(in the rows, 128 means zero)
which system made each run
K663, path 1 (9 x 22)
[[ 74 141 178 179 130 127 151 124 150 159 163 138 178 158 126 161 145 154
  136  89 115 161]
 [171 109  90 143 158 140 119  84  97 104 120 129  95  85 109 141 127 130
  108  89 171  69]
 [138 125 123  73  96 115 121 169 125 107  87 133 106 137 135  86 138 108
  117 211 117 163]
 [ 78 157 174 168 137 131 146 144 161 186 154 108 175 156 137 172 129 115
  150 113  98 136]
 [163 113  75 141 145 144  99  82 109 102 157 112 104  94 112 122  98 154
  130  69 152  81]
 [142 113 123  89  89 108 132 156 115  94 103 161 113 133 133  82 163 140
   95 180 138 190]
 [ 81 145 194 175 158 133 160 137 159 185 114 127 160 150 128 176 146  90
  130 135 118 120]
 [154 126  71 123 142 150  92 102 110 109 139  86 112 100 116 139  84 134
  154 103 126  57]
 [146 127 109  87  71 102 115 163 122 109 150 143 124 135 154  79 142 156
  108 155 124 205]]
K256, path 2 (9 x 22)
[[ 92 174 160 131 127 125 127 117 187 146 158 121 152 153 124  86  99 142
  154  85  70 154]
 [138 114  98 151 112 126 167 129 106  79 148 174 115 121 146 137 147 177
  118  41 143 112]
 [159  81 131 100 170 130 161 123  94 121  78 153  99 120 143 114 144  84
   87 172 158 141]
 [ 88 164 173 105 150 142 130 135 159 137  91  99 160 159 116 131 120  77
  173 164  81 126]
 [139 163 109 119 113 105 118 162 155 129 165 124 123 118 161 146 113 147
  173  44 112  94]
 [167  81 118 114 148 110 147 109 117 130 139 178  88 117 141  69 116 166
   74  97 141 168]
 [ 87 128 163 139 141 161 186  99 110  99  79 148 159 156 104 122 166 101
  105 161 111 149]
 [129 161 117 123 136 133 132 169 140 114 101  98 122 132 162 183 130  70
  185 115 139  70]
 [161 104 129  71 151  88  95 152 154 164 148 133  96 117 149  91  71 146
  144 107 109 142]]
K492, path 3 (9 x 22)
[[162 128  98 154 105 105 113 148 125 111 166 141 103 114 167 153 149 150
  121  71 200 140]
 [134  68 149 114 159 108  97 110 128 156  91 155  94 110  76 111 112 150
   90 178 140 124]
 [ 96 192 139 139  98 159 154 118 127 143 117 100 179 124  95 130 173  99
  123 163  75 110]
 [143 147  79 167  96 134 120 167 139 119 170  88 102 142 197 154 104 114
  144 112 163 110]
 [134  54 134 101 155 107  85 101 102 146 154 135 128 119 100 123  86 185
  123 136 136 173]
 [116 179 165 140 119 133 138  87 135 133 110 149 166 110  82 115 204 116
   98 120 133 147]
 [129 146  96 174  90 133 126 174 150 114 101 112  81 132 152 153 127 104
  129 156 151  50]
 [131  77 104  89 132 126 114 140  87 175 167  96 146 130 136 138  73 155
  135 175  88 148]
 [122 173 150 152 129 143 125  68 144 128 170 119 173 130 121  98 157 120
  111  89 150 201]]
K604, path 4 (9 x 22)
[[151  82  90  95 113 127 109 117  59 121 110 130 124  91  82 145 141 160
  104 180 130 106]
 [127 178 140 132 108 137 139 147 145 167 133  86 150 147 165 115 152  64
  112 193 125 176]
 [ 83 135 133 187 127 134  92 119 169 129 158  98 132 152 111 156  80 159
  167 102 126  91]
 [171 106  79  87  99 112 103 118  71 133 164 134 134  77 104 125 143 186
  107 116 118 132]
 [127 153 144 168 107 139 147 115 149 142 123 126 120 143 142  85 159  91
   65 178 157 180]
 [ 68 123 143 177 127 148 114 125 133 125 112 100 151 150  91 188 108 138
  168 157 116  74]
 [177 135  78  77 108 112  96 145  87 159 176  89 141  84 147 148 120 138
  143 121 120 129]
 [123 142 139 164 112 124 113 105 176 135 154 133 110 150 135  54 118 139
   86 140 143 191]
 [ 76 116 143 177 113 143 143 106 105 114 113 142 159 132  66 174 156 170
  123 133 118  92]]
K663, path 5 (9 x 22)
[[131 207 121 175  90 141 102 127 170 114 133  93 125 132 141 126 164  80
  121 137 178 132]
 [105  69 131 149 117  97  86 159 142 144 126 139  95 138 102 156  81 189
  142 157 133  95]
 [151 139 112 101 121 141 143  89  74 180 157 112 174  86  99 117 161 135
   86 149  90 147]
 [110 174 114 204  97 158 119 111 167  93 129 101 105 155 143 107 133  97
  106 146 175 132]
 [101  63 133 130 119 106  91 161 103 127 116 133 130 134 102 197 109 180
  156 166 141 113]
 [169 169 123 103 128 123 113  99 114 199 155 101 154  77 110 117 163 101
   95 141 119 145]
 [ 94 160 120 197  89 150 109 114 186  93 125 115  95 158 114  80 107 136
  112 147 135 112]
 [108  69 115 139 103 116 135 155  68 134 135 138 151 124 111 203 138 183
  131 152 125 115]
 [174 157 121 127 151 138 109  89 122 181 146  89 134  93 135 117 143  70
   91 155 163 154]]
K457, path 6 (9 x 22)
[[131 102  60 105  88 159 138 128  64  66 135 103 134 137 137 116 108 153
  133 163  98 124]
 [116 135 165 138 135 119 133 135 129 153 159 116 169 150 167 157 158  96
  127 139 169 223]
 [115 135 153 163 149 120  63  89 175 130 110 125 107 110  66 139 114 141
  141 118 170  84]
 [150 150  79  82  59 115 129 161  97 117 119 135 122  94 111 109 156 161
  122 155  75  94]
 [123 129 130 179 120 138 175 142 138 182 171 113 126 155 186 110 116 107
   81 152 125 173]
 [ 95  98 125 170 157 167  97  66 110  84 132  94 145 145  92 160  89 139
  155 127 165 117]
 [159 162 116  64  91 100  86 161 108 105 118 130 151  95 123 148 189 122
  152 133 148 150]
 [125 141 159 160 115  95 122 156 193 198 131 146  90 132 133  89 122 136
   84 153 121 134]
 [100 108  91 170 121 176 149  82  91 118 143 105 143 126  88 131  98 167
  115 132  82  71]]
K492, path 7 (9 x 22)
[[119 152 106 123 133 158 120 138 122 102 133  60 148 155 169 169 100  71
  187 142 132 122]
 [141 115 132  81 124  88  77 148 143 125 167 134 131 130 149 118 101 170
  166  84 137 183]
 [133 128 160 139 150 105 147  98 151 151 118 193 112 103  91  86 157 162
   81  79 120 128]
 [125 138 107 151 125 165 181 124 108  98  72 132 104 125 121 125 149  93
   98 161 114  59]
 [119 113 110 103 122 140 137 177 107 127 132  83 143 164 183 162  99  90
  167 181 117 150]
 [125 136 161 114 161 108  89 110 161 150 177 114 157 138 140 125 100 140
  164  70 136 190]
 [144 141 127 129 124 111 119  97 143  92 113 181 102  92  84  95 156 174
  108  61 139 100]
 [134 106 117 123 115 130 186 165 102 130  69 159  95 124 132 124 159 111
   83 183 108  87]
 [102 131 137 133 156 161 151 133 127 158 133  72 154 167 161 149  89  69
  153 171 101 139]]
K604, path 8 (9 x 22)
[[ 89 130 144 111 125 118  77 121 146  91 134 124 154 140  85 144  99 179
  199  94 107 122]
 [180 141 113 106 105  92 137 145 110 165 151 166 117  78 137 122 181 152
   88  88 138 136]
 [117 118 133 177 143 153 158 105 155 127  93 132  84 150 130  79 108  99
   73 176 133 114]
 [ 85 116 125 109 124 153 141 136  82  97 118 102 182 153 118 187 123 133
  182 148  86 115]
 [176 148 117 105 138 102  97 142 134 154 174 106 126 105 181 146 132 103
  144  83 174 159]
 [114 120 158 139 135 112  99  98 180 121 108 159  94 132  80  56 103 164
  102 129 124 136]
 [107 141 119 131  97 142 188 142  81 126 109 153 164 116 111 157 188 143
  108 131  78  96]
 [156 120  97 152 144 146 138 149 122 138 137  85  94 139 198 153 102  63
  126 144 178 115]
 [100  98 152  89 151 123  78 106 149 110 131 114 142 154  98 106  70 156
  172 140 110 176]]
K457, path 9 (9 x 22)
[[126 208 156  90 122 113  91 127 168 136 120 113 161 108  99 125 163 104
  169 100 105 127]
 [144 133 103 147  94  95 132 171 164 144 151 160  74 117 149 102 108 180
  110  85 109  89]
 [130  61 105 135 148 156 182  98  64 129 129 142 126 130 127 113 112 150
   74 158 108 140]
 [114 167 147 136 150 167 144 102 120  92 109  93 167 149 146 153 161  47
  147 136 161 159]
 [120 138 153 115 128  86  62 178 182 126 116 124 108 134 131 167 109 129
  193 114 151 109]
 [151 109 123  83 127  97 123 122 119 179 147 158 122  90  92  88 119 188
  100 116  69 122]
 [132 160 105 176 113 169 198  94 120 109 138 133 122 135 148  79 149 109
   70 110 118 131]
 [100  93 121 163 135 146 136 155 109  80 105 110 125 169 165 194 113 104
  162 152 177 120]
 [143 120 159  54 168  98  72 131 120 175 124 109 160 104 108 160 129 109
  166 147 132 158]]
K598, path 10 (9 x 22)
[[112 124 137 138 147 149 124  63 114  47 114 150 146 129  89 122 151 147
  136  77 162 146]
 [143 133 150  97 117  91 126 187 129 127  64 168 112 108 129 162 189  99
  125 160 156 112]
 [124 132 142 121 154 119 136 155 164 210 127 103 110 137 142 118  77 100
  130 160  74  94]
 [123 146  82 131 118 169 153  91 105  84 174  98 158 140 140 102  96 154
  147  70  82 128]
 [145  97 124 132 126 114 137 132 109  74 130 169 118 132 157 135 166 143
  112  97 200 185]
 [112 100 193 119 181 106 112 121 155 165  66 154 115 122  85 140 136 104
  119 169 141 118]
 [124 192 116 102 113 142 141 144 139 149 118  96 146 116 121 132 131  97
  157 131  55  63]
 [148 122  79 137 100 129 153 163 125 111 177 121 102 148 206 110  92 144
  129  93 126 143]
 [115  58 154 132 176 132 137  74 103 109 131 163 134 143 107 115 111 164
  103 105 151 186]]
K256, path 11 (9 x 22)
[[113 153 102 146 123 174 126  82  87 148 176  64 187 119 107 156 117 123
  144 132  94 117]
 [152 140  93 133  93 119  66 133 132  80 162 106 117 127 150 129 134 138
  141 115 200 168]
 [112  78 168 140 130  90  97 140 137 169 110 163 114 124  85 147 140 167
   98 177 152 145]
 [121 176 112 162 111 161 138  89 117 163 131  93 152  97  80 134 154 113
  102 152  93  69]
 [138 143  61 148  74 146 102 152 126  90 160  76 109 141 168 118  95 130
  139 155 146 125]
 [114  65 147 124 134 100  99 140 102 164 159 130 156 138 123 171 114 172
  131 152 149 193]
 [126 172 147 154 139 140  99  61 132 143 130 118 158  92  65 136 177 118
  109 117 156 124]
 [127 153  85 155  61 129 100 157 150  88 106 116  81 129 120 110 126 137
  120 173 139  76]
 [118  83 111 134 111 119 138 165  92 196 165 108 140 137 147 163  98 153
  113 185 100 137]]
K624, path 12 (9 x 22)
[[158 150 115 125 180 164 107  67 127 120 114  81 117 109 123 111 107  57
  128 134 156 106]
 [112 143 113  86  64 111 102 170 141  62 122 138 131 150 134 100 130 167
  164 139 108 165]
 [126 113 165 160 156  98 167 148 139 197 150 167 133 118 143 165 150 147
  108  78 126 123]
 [149 126  99 131 169 171 127  63 115 104 100 101 101 109 104  87  96  91
  107 145 128  85]
 [107 142 113  92  67 125 137 184 111  74 120 128 155 160 155 130 151 137
  159 161 104 171]
 [129 119 176 161 176  97 127 143 161 197 153 138 130 125 155 176 126 118
  130  78 159 135]
 [150 128 102 102 153 152  99  60 121  96 111 116 106 101  76  72  99 132
  121 123 110  89]
 [117 151 112 112  59 123 176 185 110  95 120 151 142 148 162 120 177 143
  117 147  95 157]
 [119  91 164 178 190 121 144 137 152 183 134 127 114 148 159 180 100 100
  129 115 164 120]]
K598, path 13 (9 x 22)
[[105 114  96 108  96 152 149 106  84 105 162 119 167 136 105 103 107 190
  131 121  50 141]
 [150 149 127 164 125 129 146 112 119 123 156 136 134 124 164 143 185 105
   94  93 203 182]
 [112  87 154 136 158 121  79 125 156 114  70 131  91 138  89 142  99 121
  142 179 166  98]
 [125 166 121  76  92 118 131 154 109 170 134 113 175 109 102 139 152 141
  146 147  46 111]
 [152 165 100 182 110 134 145 132 162 144 182 110  96 135 190 100 110 113
  101  88 153 135]
 [102  49 119 143 142 145 119  92  94  66 112 146 120 150  93 126  91 181
  121 142 146 137]
 [137 157 157  92 126 117 131 128 101 157 116 131 180  99 104 161 207  99
  122 151 135 166]
 [126 172 135 165 125 119  97 156 206 157 119  99  85 139 151 121  98  89
  142 139 147  85]
 [111  85  83 112 101 135 134 132  90 112 153 130 131 130 108 120  83 207
  140 122  61 102]]
K624, path 14 (9 x 22)
[[149  70 106 157 154 138 151  85  79 146 133 152 106  96 103 127 128 161
   63 124 142 102]
 [110 140 136 122 111 159 142 116 106 102  84 104 149 148 112 117 156  82
  112 215 127 155]
 [ 97 159 152 151 105 109  90 179 172 147 143  92 148 158 150 189 125 114
  183 134 143 130]
 [165 112 106 119 145 106  75  98 129 172 176 121 110  81 107 117  96 172
  124  84 133 112]
 [127 135 107 135  92 148 165  90 104 104 128 156 125 122 102  58 158 157
   63 145 104 156]
 [ 79 118 145 192 114 142 167 160 123 121 102 127 137 168 146 189 153 106
  124 170 151 114]
 [148 120 124 100 161 120  63 129 118 165 132  71 139 106 118 181  95  96
  171 157 152 110]
 [146 175 116  95  90 112  84 108 156 128 170 122 138 113 115  59 132 158
  119 111 107 181]
 [ 94 118 131 207 100 129 169 128 138 123 142 174 112 141 118 126 142 187
   82  94 128 105]]

runs to name
path 15 (2 x 22)
[[145  91  80 106 102 111 144 161 108 119 164 149 103 129 157 104  86 194
  130  90  86 114]
 [142 104 140 135 162 145 174  71  98 132 142 153 140 123 133  88 149 127
   67 107 142 192]]
 => K598
path 16 (2 x 22)
[[159 201 125 110 123 141 153 123 147 145 121 112 124 117 160  72 163  59
  100 135 117 148]
 [ 75 107 140 172 123 133 132 152 167  95 120 130 110 186 144 139  75 152
  168 116 119 109]]
 => K663
path 17 (2 x 22)
[[ 89 160 124 174 120 177 193 124 117 131 139  90 167 165 160 149 134  87
  128 141 100 124]
 [139 110 112 131 154 127  75 129 125 107 157  87 128 137 158 181  87 120
  184  97 184 134]]
 => K457
path 18 (2 x 22)
[[ 90 110 156 138 135 116  93 174 153 132  92 107 125 155 123 194 106 113
  183 176 144  99]
 [160 149 115  92 130 101  90 126 130 200 167 111 135  77 105 129 116 150
  140  98  90 102]]
 => K256
path 19 (2 x 22)
[[174 124  97 122 113 125 155 154  90 136 150 123 124 119 192 140 165  92
   95 147 172 177]
 [ 89 102 173 158 164 127  76 102 177 134 110 114 120 158  96 123  77 126
  141 161 159 147]]
 => K492
path 20 (2 x 22)
[[103 136 137 173  89 134 137 110 151 137 115 150 109 132  86  75 147 157
   64 173 115 128]
 [100 126  88 177  97 169 165 135  81 118 136  89 151 139 137 181 130 125
  127 165 113  79]]
 => K256
path 21 (2 x 22)
[[154 131 158  89 164  95 117 142 112 181 144 133 163  97 139 186 166 113
  149  88 147 151]
 [155 148 132 122 146 119 106 103 187 128 101 145  67 113 111  47 103 119
  105 115 129 101]]
 => K457
path 22 (2 x 22)
[[ 85 108 142 160 118 145 131  74 121  93 148 145 160 152  86  97 129 183
  107 117 119 186]
 [137 145 125 151 116 132 129 124  92 128 111 130 147  97 108 193 205 108
  109 138 176 105]]
 => K604
path 23 (2 x 22)
[[ 97 114 135 147  89 120 187 152  98 115 147 172 162 147 142 154 175 176
  114 104 105 161]
 [159 113 126 155 192 150 146  92 108 133 109 115 108 109 143 157 139  66
  106 120 193 103]]
 => K256
path 24 (2 x 22)
[[108 141 130 154 137 141 126 136 183 160 140  92  99 162 151  90  56 110
  134 149  89 107]
 [110  99 104 116 124 146 135  98  81  83 169 125 172 135 116 148 111 187
  159  78 100 143]]
 => K457
path 25 (2 x 22)
[[118 189 131 146  90 122  65 135 189 107 101 105 106 123  97 116 142 109
  145 155 151  93]
 [114 102 113 142  81  99 123 177 126 180 151 140 116 119 114 147 113 199
  117 152  88  92]]
 => K663
path 26 (2 x 22)
[[ 86 112 156 196 131 150 140 116 126 159 107 119 138 143  98 172 144 113
   98 190 147 113]
 [138 139  87 129 116 147  72 115 100 143 141  58 142 103 100 174 108 114
  152 178 135  85]]
 => K663
path 27 (2 x 22)
[[105 108 144 119 163 158 141 118 141  78  73 119 113 171 140 105  89  81
  147 167 127 137]
 [107 140 159  81 141 109 129 159 128 122 126 139 174 135 138 180 144 131
  199  79 105 143]]
 => K604
path 28 (2 x 22)
[[160 145 157  86 160  98 118 138 158 131 137 145 126 125 172 111 147  92
  139  78 170 198]
 [ 96 113 183 144 157 113 139 117 176 116  80 189 103 145  91  97 126 148
  117 101 119 109]]
 => K256
